One turn sends every row of this set to another row. A few are shown first. Where does it send the rows asked after them?
j620: [ 13  -4 -44  -1 -28   7   7  33   0 -44  14 -52]
j682: [ 45  21 -43  39 -20 -15  36  28  18  -8  15   0]
j31: [ 55  31 -37  37 -15  16  31  32  12  -2  15   0]
j90: [ 15  -7   4 -19 -21  -1  -5 -32   5  18  -2 -40]
j909: [ 34  13  39 -25 -21 -14  -4  12 -16 -12 -15  22]
j17: [ 11   6  23 -37 -23 -31   8  11  -9 -13 -14  24]
j531: [  8  -6 -33  -5 -35  21  16  23 -11 -39  16 -59]
j581: [ 18   0 -42  -9 -19  18  12  33  -4 -28  10 -63]
j139: [  2  23  24  23 -14  44   1  31 -13 -29   9  12]
j703: [ 12  16  -9  11  10 -22  71  17  -2 -22 -17  23]
j60: [ 13 -17  11 -10 -10  30   5 -28   6  16  -9 -38]
j198: [  8   8   2  23  11 -24  55  23   4 -21 -27  27]
j263: [ 21  -3  30 -26 -32 -35  -2   4  -5  -8  -9  13]
j477: [  6  10  -7   5  23  -1  62  23   3 -22 -26  26]
j611: [ 22   7  38 -20 -26 -31  15   1 -21 -17 -14  17]
j387: [ 12  -7  40 -18 -31 -22   5  12 -11  -6 -18  18]
j413: [ 49  29 -45  38  -8 -10  35  36   7 -12   7 -13]
j559: [ 13   0 -30  -7 -20  35   2  35  -7 -45   5 -49]
j810: [  7  33  11  31  31  34  12  -3  -9 -22  -8 -15]
j641: [ -1  -2 -40   0 -17  16   3  13  -1 -41   5 -60]
j860: [  0  -2  -6   3   7 -30  59  21   9 -24 -21  27]
j653: [  7 -20  17  -7 -30   9   9 -31  -4  10   0 -41]
j348: [  9  19  11  -1 -11  56  26  23   2  22  21  11]
j228: [ 36  26 -48  41 -29  -2  23  34  11 -19  19  -4]
j665: [  9  30  -3 -42  18  39  29  32 -12  -3  10 -12]
j911: [  6 -24  -3 -12 -22   3   6 -25  11  13  -1 -49]
j627: [ 44  56   3  -8  22  20  -1  11 -15  -4   7 -19]
j492: [  8 -23   9 -19 -29  14   4 -14   2  20  -2 -46]
j761: [ 47  29 -46  30 -25  -2  45  33   4 -10  21 -13]
j816: [ -1   8 -16  14   3 -15  63  19  14 -10 -14  33]

j611 turns into j703
j139 turns into j810
j17 turns into j816
Now find these:
j860 turns into j682
j492 turns into j387
j559 turns into j60

One turn sends every row of this set to another row. A few are shown first. Where does it send the rows asked after them?
j295: [-68 -21  22 -33 -26 -22  25  -6  -7   3  13 -73  19  49  13 -11  13  42
 -14  -5   3  45  37  -2 -16 -30  -2   0  48 -12   4  18 -13  18 -17  -3
  70  29  13  -1 -43 -39 -10 -54   8 -55]
j362: [-68 -35  -9 -22  -6  -7  37 -10  10   7 -21   2  44  11  35  -4  47  46
 -29  -7  -3  41  35 -18  35  -8  20 -24  27   3 -28  -9 -17  11 -30  37
  29   3  11  -1 -14  48   0 -45  -6 -45]
j818: [-10 -34  16 -48 -13 -30   5 -16   4  -5 -10  28  42   5 -15  -5  45  34
  -3 -22  24  -8  44  18 -14 -35  17  26  72 -28  46   7 -15  15 -67  -7
  29  20  20 -23 -20 -27 -10 -58  22  26]
j443: [-51  -8 -23 -30 -36   2  19  36 -16  11  24  37 -22  17  -2   1  19  42
 -52  15  22   5  48 -52 -35 -50 -27  -7  25   8   9  16 -53  33 -63   8
   3  38  -9 -13 -13 -42 -21 -55 -68 -17]
j786: [-59 -55   4 -26  21 -14   6  21  -9  19  25  27  19 -25   6 -27  17  17
 -35   0   1  27 -29  27 -35 -57   5 -63  43  12  32  -5  25  23  -2   3
   9  36  17  25 -13 -21 -13 -21   6  -1]
j750: [-56 -55  35 -33 -13  30  38  28 -13  -7  38  39  35  -5   0 -24  21  21
 -22   6  29  20 -35  35 -28 -18  -2 -37 -16 -32  -6  31 -16  24 -35 -17
  12  55  -6 -11  17 -19  15 -70   6 -33]
j98: [-60 -47  26 -36 -20   9  23  -8  -8  -4  20 -36  15   2  10 -55  19  31
 -11   1  -7  85  49   7 -20 -30  -2   1  22 -22  -6  32 -11  20 -24  -9
 -41 -21  20  -7 -18 -20  -6 -44 -38 -47]
j652: [-57   2  15 -22 -21  -1 -23 -26 -44  -4  35  25  42  80 -12  -6  20  26
  -7 -19 -27 -19  41 -15 -24  11 -11   0   0   8 -12  37 -28  54 -45  22
   1  51  -5 -15 -21   5  14 -67 -39 -31]
j730: [-27 -20 -61 -29 -38  -1 -11   0  21  26  13 -15  19  29  10  -5  50 -30
 -13  19  14  11  21  34 -57 -80 -13 -13  31 -15  19  35 -34  49 -59  21
  11  18   2  -1 -16 -26   7 -56 -13 -33]
j552: [-53 -41  15 -32 -22 -19  16  -4 -42   0   9  21  15  42  -8  18  34  78
 -26   2 -20 -17  44  24  -6  19  42 -17 -24 -10  13  21  15 -15 -17   7
  -2  38  -4  23 -22   5 -24 -58 -54  -5]
j267: [-54 -33 -22 -15  -3   0   6 -16   8   9  33  53  19  -4  33  -4  12  43
  15 -33  28  -3  -6   3 -38 -14  -9  12  28  -9  11  50  26  -7 -35 -12
   4  53 -38  41 -33 -33  25 -47  23 -36]
j160: [  4 -38  -4 -12 -22  34   4  -3 -16  -9  34  18  15 -20 -15   3  27  55
 -25  15  -4   0  53 -15  -8 -28  11 -26  27 -50  -3  25 -54  45 -57 -25
 -42  12  20  -1 -34 -13  15 -42  42  -7]
j775: [-45 -33  -6 -32  15 -37  -8 -39  -3 -43   5  33  59  12 -32   1 -12  32
 -59   4 -14  19  50 -26 -31 -54  16 -39  54 -23  30  -6 -22  10 -44 -24
  -8  -1 -25  -3 -30   7  16 -20  -1 -19]
j874: [-38   5 -11 -38 -20   0 -25 -13 -41 -15  35  34 -13  35  -9   7  38  27
 -30  -9 -10 -34  20  13 -16 -33 -11  -5  -6   4 -18   4  -1  -8 -14   9
  25  65 -15  16 -54  28 -45 -66  27 -27]
j672: [-75 -12 -44 -32 -11 -11 -12  -3  -2  13  29   1 -30  16  17  27   0  28
 -62  -6  -6   1  31  18 -32 -90   4 -26 -19 -13  19  24  13  24 -70   7
   9  15  13 -28  -3   0  33 -14 -32 -30]

j267 turns into j443
j786 turns into j730
j552 turns into j874
Now find these:
j672 turns into j295
j818 turns into j160

